name the system of each run:
Q_156, run 1 (9 x 18):
[[-20  11 -12  45  14  -6  15  19  19  68 -44 -28  12  23   8  27  20 -35]
 [ 22  15   8  44  21  17   5  19 -26 -31  46  62 -16  -8 -42  29  -3   4]
 [-18 -13   6   1  -9 -25  36 -63   1  -7  26 -20 -25  17  14 -55  25  45]
 [ -2  39   7 -10  -7  -5 -16   0  21   9 -24 -22  46 -86  19  14  17  -8]
 [ 35 -70  24  -7   3  10 -31  17 -17   1  -2  -4 -18 -12 -38  -5 -67   2]
 [-22  11 -31 -45 -26  13  -2  25   5  53 -10  24 -10  51 -11 -39  40  12]
 [ 15   3 -14  -3 -24  -6   0  23   8 -54  35  25  37   5  56  39  10 -33]
 [-12 -10  14  12  47  22  -2 -31 -11 -41 -56 -31 -40  32  22   3 -24  19]
 [-43  61  -2  14  12 -24  26  13  13  61   8  -9  -1  -2 -28  19 -22 -35]]
Q_444, run 2 (9 x 18):
[[-35  19  17 -46 -22  -6 -49 -15  13   3 -58 -32 -18 -20 -17 -29 -20  -8]
 [ 19  21  -5 -11 -16   2 -43  13  -3 -42 -24  20  34   7 -11  51   3 -65]
 [ 31 -22 -29 -23   9  13  21 -47 -23 -16  -2  16   5  80   4  10  35   7]
 [-17  14 -20  42  38  -3  57  21  10  41 -12 -41  13  26  31  -1  30  -3]
 [ 11 -35  30  67  36   3  18  21 -10 -10  29  -1 -28 -29 -10   7 -45  21]
 [-16  17  16 -22 -15 -17  -4  -2  -9  21  30   5 -26 -28 -72 -60 -14  20]
 [-19  -4  11  -4 -75 -35 -45  16  31 -14   8   3  19 -28  17 -17  19 -35]
 [ 26   7  -1 -31  -2  21 -25 -48  -9 -67 -23  15  18 -23  31  16  35  22]
 [ 24  -2 -34 -62  33  23  21  17  -7  20 -36 -44  41  25  20   1  -5  -7]]
Q_532, run 3 (9 x 18):
[[ 31 -32  12  19 -27   7 -37 -37   5 -50 -12  24  17 -31  40  32  32   7]
 [ 20  33 -25 -76  19  14  16 -30 -23 -41  -3 -10  25   9  -2 -25  25  22]
 [  0  -7 -33   5   5  -9  33  48  10  13  -4 -30  33  66  32   1  20 -42]
 [ -3  14   7  56  47  44  -4  62 -12  -3 -27  20 -27  -6 -17   3   6  18]
 [-34   1  20   4  -9 -19   0 -23 -10   0  30  20 -63  38 -45 -26 -39   6]
 [-29  -4  29  48 -44 -46  -7 -21  33 -13  24 -15   4 -47  34  -6  11 -13]
 [ 32  -1  15 -23  40   8   2 -50 -15 -36 -19 -36  21 -57   7  19 -34  17]
 [ 46 -58 -22 -34 -13  -9  11 -14 -11  20  -5 -32  37  40 -24 -31  26  -8]
 [ 31 -10 -22  16   1  30   8  74  -7 -18  36  46  24  -1  20  13  28   4]]
Q_446, run 4 (9 x 18):
[[ 21  24  13   1  41   7  20 -46 -32  -4  24  15 -15 -32 -65   5 -19  31]
 [-10 -14 -10 -15 -35 -29  24 -38  10  80  30   6  -2  12 -26 -28  21  17]
 [  6  28  -8  -7 -23  23 -22  -1  16  34 -10  44  25 -59  19  26  48  19]
 [  3  -4   2 -85 -17  14 -32 -42  -2 -17 -12  13  -9 -15  23   7 -41  21]
 [-17 -26 -10  -8  18  26  -3   7  13  63 -62 -22 -19  34  40  15 -18   9]
 [ -6  24   7  31  20  27 -24   4 -10  -9 -19  53 -29  24 -14  70 -24 -26]
 [-31   5  12  22   5 -15  23 -68  -6 -31  16  10 -51  48  16  -6   3  23]
 [-22  53  -4  34  38 -17  55 -31  10  41   1 -30  16 -26   6  22  14   0]
 [ 47 -14  11  -1   8  -4   1 -61 -23  13  25  20  15 -44 -58  23  -7  12]]
Q_444, run 5 (9 x 18):
[[ 12  25   3  33  14 -26  50   0  -5  14  72   7  22 -43 -28   6  -2   0]
 [  9 -65  20   0 -44 -17 -12 -21  12  37  24  -1  -9 -38  -2 -43   1  41]
 [-11  50   1 -25 -19  14 -25  26  15   4  -3  20  22 -79  14  -8  27  19]
 [ 18 -37  -4 -70 -22  20 -33   5   0 -26  -2  15   6  -3  48  15 -44   7]
 [-21  41 -21 -38  19  42 -19   2  -1  24 -70  15 -14  35   6  17  18   3]
 [ -9   9 -13  11  19  -4  21  21   0  -7  12   8   1  57  27  61 -45 -49]
 [-11  -9  11  42  27  -4  20 -64 -14  24 -11   6 -45  47 -34  11   0  15]
 [-11  29   4  37   1 -47  43  -4  10  40  44 -24  26 -24 -30   7  -3 -34]
 [ 30 -63  26  37 -34 -14 -16 -37   2   9  28  18  -3 -47 -12  -6  10  26]]
Q_156, run 6 (9 x 18):
[[-26   4  -6 -79   0   6   4 -31   5  19 -16 -22 -18   6  34 -30 -30  38]
 [ -1  -5  -7  -1 -24  -2 -26  23  27  49 -25   4  33 -10  30  61 -13 -52]
 [ 26 -21   0  -3  18  36 -20  -8 -32 -27  -2  56 -35  51 -33  32 -23   4]
 [-31  36 -27 -25   1 -22  54 -45   5  25  23  -5  -1  58  25  -4  23   5]
 [ 24  11   6  46  22   2   8 -27   7 -14 -12  -3  37 -47  34  65  19 -15]
 [  8 -16  22  -1  47  18  13 -34 -25  14   3  -1 -43 -17 -40  -3 -58  46]
 [-18   2 -13 -10 -40 -19  15 -13  23  92  23  14  10 -12  -4 -14  32  11]
 [ 47 -26   4 -19 -25  22 -36  -9  -6 -42  16  48  25 -41  19  31  14  13]
 [ -9 -21  -3 -70  14  13   2 -31  -5   1 -24 -26 -25  29  29 -19 -47  29]]
Q_532, run 7 (9 x 18):
[[  7   8  -7   0  33  -6  30  52   8 -19  -3 -61  45 -26  41  -1 -21 -23]
 [ 33 -58   7  17  36  35 -18  28 -25   0 -46 -16 -21  31 -33  -7 -24   6]
 [  4 -15   5  19 -42 -10 -18  23 -13 -27  47  50 -25  23 -49 -39  26   1]
 [-36  19  11   6 -13 -10   7 -15  14 -60  35  16 -22  -7  75   8 -10  14]
 [-19  20  12 -25  26 -10  -1 -13   6 -27 -52 -79   9 -20  10 -37 -12  -4]
 [ 48 -37  -1  36  14 -15   1   5 -17 -16 -11 -29  31  29 -50  15   0 -54]
 [ 32 -32  -5  41   9  25  16  -3 -22 -23  29  46 -18  13   0 -13  50  50]
 [-30  24  -6 -41  -1 -10  36  23  -1 -22  59  -1 -17   5  25 -49 -25  30]
 [-26 -27  19  20  -4 -15 -18  42  26  -8 -31 -57  -3  -7  47  -6 -44 -29]]
Q_446, run 8 (9 x 18):
[[-45   6  10  29  -2 -22  24  16   7  55  35   8 -48  25 -27 -13 -42  -3]
 [-21  18  29  71 -26 -17 -20 -26  18   3   2  24 -15 -50 -10   7  40   3]
 [ -6  43   4 -51 -14 -23 -10 -69   0 -30 -15 -23  19 -28 -17 -17  21  -3]
 [ 40 -39 -25 -33   7   3  16 -26   2  49 -32 -39  51  12  20  15  18  -7]
 [ 39  -4 -25 -28  25  56  -9  39 -26  11  -4  57   6  20 -17  34  -1  12]
 [-31 -17  -2 -14 -21   7   7  13   3  -2  48  46 -48  41  39  -5 -36  28]
 [-53  29  25  50  16   2   4  17  24  15 -16 -13 -34 -44  43   5 -16  20]
 [ -7  16  38  16   3 -26 -29 -54  -4 -17 -25 -23 -13 -35 -52  18 -37 -28]
 [  9 -13 -12   4  -8 -16   4 -58  -3  23 -39 -24   9  48 -33 -21  61  -9]]
Q_32, run 9 (9 x 18):
[[ 16  40 -17   2  38  26  24  69 -20   3  35  35  11  -8 -32  19 -16  -7]
 [ -8 -39  -9  44  -4   0  32  -5   7  45  32  31 -29  56  32  23   2  13]
 [-50  26  27  23  26  16 -12  -1  15   5 -39 -12 -49 -34  35   0 -28  34]
 [-21  -5  25 -15 -44 -44 -33 -63  10   6  -6 -12 -14   1 -38  -3 -28 -32]
 [ 15  42 -11 -17  -5   5 -11 -29  -4 -20 -30  -2  34 -32 -20 -16  81   6]
 [ 44   1 -13 -37   4  -1  25   5 -18 -19  70  27  40 -29 -15  21 -24  -3]
 [ 23 -41 -32  -5  18  34  26  25   2  66 -15   4  19  26  42  21  18  20]
 [-35  15  14  22   6  19 -24  73  11  20  -5  22 -34 -14   7  19 -56 -12]
 [-41 -10   8  10 -41 -14 -26 -40  12   7 -14  28 -52  63   1  -8  16  -5]]
Q_269, run 10 (9 x 18):
[[  9   8   5  79  19 -14  22  22 -16 -30  29  12  -3  30 -37  16  15 -35]
 [ -5 -32  28  73  10 -26  37 -18   0  -6  39 -21 -25 -14  -4 -31   1  28]
 [-19  21  14  15   7 -16  28  22  17  26  28 -30  10 -80  11 -35  -7  27]
 [ 21 -40   8 -49 -23   2 -22  13  12  21  -2 -25  25 -67  20 -26 -27  22]
 [ 13   9 -29 -90 -14  33 -21  14  -4  19 -25  13  20   1   4 -24  22  22]
 [  4  -6 -29 -45 -13  26 -23  31  -1 -18 -22  27   9  66  37  28   0 -29]
 [-10   9  -1  19  34  28 -12 -12 -18 -37 -44  19 -43  72  -3  25   1  -7]
 [-34  32  19  58   9 -25   4   7  -4 -19  15   9 -37  36 -41  13 -23 -43]
 [ -8 -11  38  77 -15 -39  -4 -33   6 -25  13 -19 -14 -32 -27 -19  16  -7]]
Q_32, run 11 (9 x 18):
[[ 31 -36 -13 -33  -1   4   3  -4 -14  75   5   8   6  23 -61   2 -24  -5]
 [-30  43 -11  41 -12   7   6  57  21  39   1  25   6 -20  16  -5  54   1]
 [ -7 -26  18  -2 -30   4 -22 -21   1 -34  45  56 -39  -4  33  19 -38  25]
 [-27  22 -16 -60  11   8   6 -43  10  28 -53 -36  -6  22  34  -9   0  17]
 [  4  39  11   9  -3 -18 -28   8   4 -18 -17  -5  32 -28 -33  49 -20 -71]
 [ 39 -13 -17   1   2  26   0 -27 -30   3   6  55  -8  37 -50   2  52  24]
 [-23  50 -14  -3  34  -1  63  18   5  26  50   0   5 -25  28   1 -12  26]
 [  9 -64  18  35 -16  -3 -16 -29  18  36 -10   3  -5  -9  39  51 -32  -6]
 [-27  26  10 -32   2  28 -44  14   0  30 -55   7 -35 -23 -37 -31  -4  24]]
Q_269, run 12 (9 x 18):
[[ 30 -15   7 -20 -42  -3 -34 -49  -7 -57  15  36  13 -19  -1  -4  42  12]
 [  1  39 -32 -40  23 -14  56 -28  -7 -26  17 -29  35  41  28  -1  19 -12]
 [ 17 -32  -5  41  39  10  12  26   3  36 -48 -43  19  25  11  38 -14 -32]
 [ 16 -17  10  30  21  31  -7  25 -23  31  16  50 -38  -8 -62  -2 -14  32]
 [-45   3   8   6 -55 -26   2 -10  23   9  57  39 -33   0  32 -18   3  19]
 [-17  35  15  -8   7  -2  -9 -40  15 -44 -30 -29  14 -57  56  14   5  10]
 [ 27   8  -5 -56  24  -9   2 -12 -15   7 -15 -43  35  -9 -48   7 -48 -33]
 [ 25 -36 -23   6 -29   3 -13  11   1  58 -20  16  20  40 -38  -7  55 -18]
 [ 20  -3 -16  27   7  30  16  26 -12 -36  42  65  -4  19  33  25  32  24]]

runs to name:
run 13 (2 x 18):
[[-11  21  13  28 -45 -22 -28  33  25 -33  13   5  27 -59  20  -8  35 -23]
 [ 18 -12  12 -48  -5 -10 -26 -12  -4 -64 -26 -52  24 -28   3 -38  -9  -4]]
  Q_446
run 14 (2 x 18):
[[  1 -27  23   0 -50 -19 -41 -47   9 -16 -15  -5  -8 -29 -16 -47  41  19]
 [ 14  20  -5 -82 -13  -3 -27  17  -1 -18 -11 -27  40 -39 -21 -21 -22 -20]]
  Q_156
run 15 (2 x 18):
[[ 29  -1  -7 -29  37  36   9  45 -36 -18  22  20 -14   4 -51 -32 -21  32]
 [-25 -23 -17   7 -33 -22  31  26  27  32  26 -19   5  30  57 -42  33  11]]
  Q_156
run 16 (2 x 18):
[[-16  63 -14 -39 -16  10  -5 -16  -2 -45  24  55   0  -1  29  18  28  12]
 [  2 -33  16   2   6 -28   8 -64   8 -28 -14 -52   6   7  42  25 -40 -20]]
  Q_156
run 17 (2 x 18):
[[ 19 -55  18  46   0   7  -5  24 -12 -67  18   0 -22   2  13 -38  11  29]
 [-61  52   7 -23  -1  -6  -2  22  16  -5 -19 -32 -23 -18  17 -57   4  18]]
  Q_156
run 18 (2 x 18):
[[  7 -16  21  62  35   4  10  27   0 -46 -20 -48   2 -32  20 -26  15  13]
 [ 26  -8  13 -15  26  10  -4  40 -28 -43  13 -22  -5 -23 -57 -53 -29  15]]
  Q_444
run 19 (2 x 18):
[[-47  32  -1 -25 -40   1 -16  50  28  -7  23  24  -9 -27  53 -23   2  12]
 [ -4 -22  -4 -45 -33  -2 -33 -33   9 -42 -16  11  -5  39  53  29 -19 -19]]
  Q_32
run 20 (2 x 18):
[[  4 -15 -12 -39 -17 -23  34  11  18  15  41 -39  41 -32  50 -29  -9  11]
 [ 31 -57  -1  -7 -16  22 -44  48  10  -5 -42 -13  27 -11  38  18 -10 -19]]
  Q_32
run 21 (2 x 18):
[[ 28  41 -13 -17  34  17  -7  21 -27 -16 -20   6  24  14 -70  26  -6 -41]
 [ 26 -40 -18  24  21 -12  61   3 -16  10  39 -20  10  60  -8 -23  17   3]]
  Q_156
run 22 (2 x 18):
[[-13   9 -14 -25  14 -15  40  40  -4 -42  26 -46   7  31  24 -54  -8  -2]
 [-10 -27   8  25  16  14 -19  65  11   2 -59 -53  -3   1  15 -33  -2  -7]]
  Q_269
run 23 (2 x 18):
[[ 23  36   2 -38  30 -15  27 -44 -23 -40  35 -11  25 -25 -28  22 -38 -12]
 [  6 -31 -13   4 -14 -28  20 -31  14  74 -22 -44  28  30  -9  -3  22 -25]]
  Q_269
run 24 (2 x 18):
[[ 26 -30   6 -25 -17 -19 -10  22  13  31  -3 -47  51 -58  -8  -6 -28 -25]
 [ 36 -20  -5  -7 -20  46 -47  25 -12  -2 -12  67  -2 -18 -15   8  37  26]]
  Q_444
run 25 (2 x 18):
[[-39  72 -14  19  28  21  14  38  -4   3  -4  36 -27  39  -9  15  16 -11]
 [ -7 -16  23  38 -15 -36  19 -56   7 -33  53   7 -12 -12  31  28 -24  -1]]
  Q_446
run 26 (2 x 18):
[[-18   9   3  63 -18  -9   2  22   2 -55  17  22 -17  31  14 -22  59  -5]
 [-10  45   4  -4  13 -32  34  -5   2 -60  34 -43  31 -32  21 -15  -4 -16]]
  Q_446
run 27 (2 x 18):
[[ -3  -8  -6 -21 -23 -37  -2 -46  -1 -34  -1 -20   9  69   1  12  -8 -54]
 [ 23  38  -6  19  59  27  10  -2 -23 -46 -45 -20  19  -5 -19   9  39   1]]
  Q_32
run 28 (2 x 18):
[[-26 -22  13  18 -63 -48   2   4  28  30  47  -7   0 -20   6 -41  11  -5]
 [ 17  -2  20  -5  18  12 -18  -6   2 -35  -2  -3  15 -75  40  44 -49   8]]
  Q_532
run 29 (2 x 18):
[[  3 -41  20  69   4  -6  11  30  19  23  20  -7   2 -43  39  28 -25   1]
 [  1   1  19 -24  18  16   2 -28 -10  22  11   6 -29 -62 -19 -29 -25  70]]
  Q_269
run 30 (2 x 18):
[[  5   5 -13 -75  -3  27 -21  39 -12 -13 -17  -4  -3  -4 -20 -61   1  28]
 [-15  -7 -18 -37 -37   7 -32  59  11 -23 -21   5   5  53  28 -22  12 -32]]
  Q_269
run 31 (2 x 18):
[[ 24 -13 -14  11  23  -9  27  16  -8  70  -7 -29  25  21 -58  13 -12 -36]
 [ 38 -12 -23  26  12  29  26  34 -20   9  37  50  10  11 -18  -5  53  29]]
  Q_156
run 32 (2 x 18):
[[-11   1  30  45 -31 -11 -43 -24   3 -52 -19  13 -23 -19 -21 -27  49   4]
 [ -8  33  10 -54  -7 -31  -5 -12  -6 -40   9 -43  15 -28 -39 -45 -26 -18]]
  Q_156
run 33 (2 x 18):
[[ 48 -59  -2   0 -18  12 -11  54   3  18  25   8  36 -43  12   1 -10   6]
 [  0 -13 -17 -56   5  37  11  -5  -9  16   4  22 -23  13  26 -39  13  72]]
  Q_269
run 34 (2 x 18):
[[-14 -34   0  -3 -55 -32 -25  -8  34   9 -25 -33  24  13  52  -3  17 -37]
 [ 42  29  -9 -12  53  44  -2   6 -32 -45 -30   6  21 -23 -25  10  24  19]]
  Q_269
run 35 (2 x 18):
[[-13  -1  -3  32   1 -26  22  41  -6  19  12 -28  -6  43 -59 -49  13 -29]
 [ 15   4   1  48 -38 -24  -3  25   9 -32  42  21  34 -22  -8  -3  54 -27]]
  Q_446
run 36 (2 x 18):
[[  6   3 -33  -3 -24  17  11  44  14  43  24  50  27  13  42  32  36  -2]
 [-20 -10   2  -1  19  25  23 -27   2   4  13  25 -41   9  70  17 -20  59]]
  Q_444
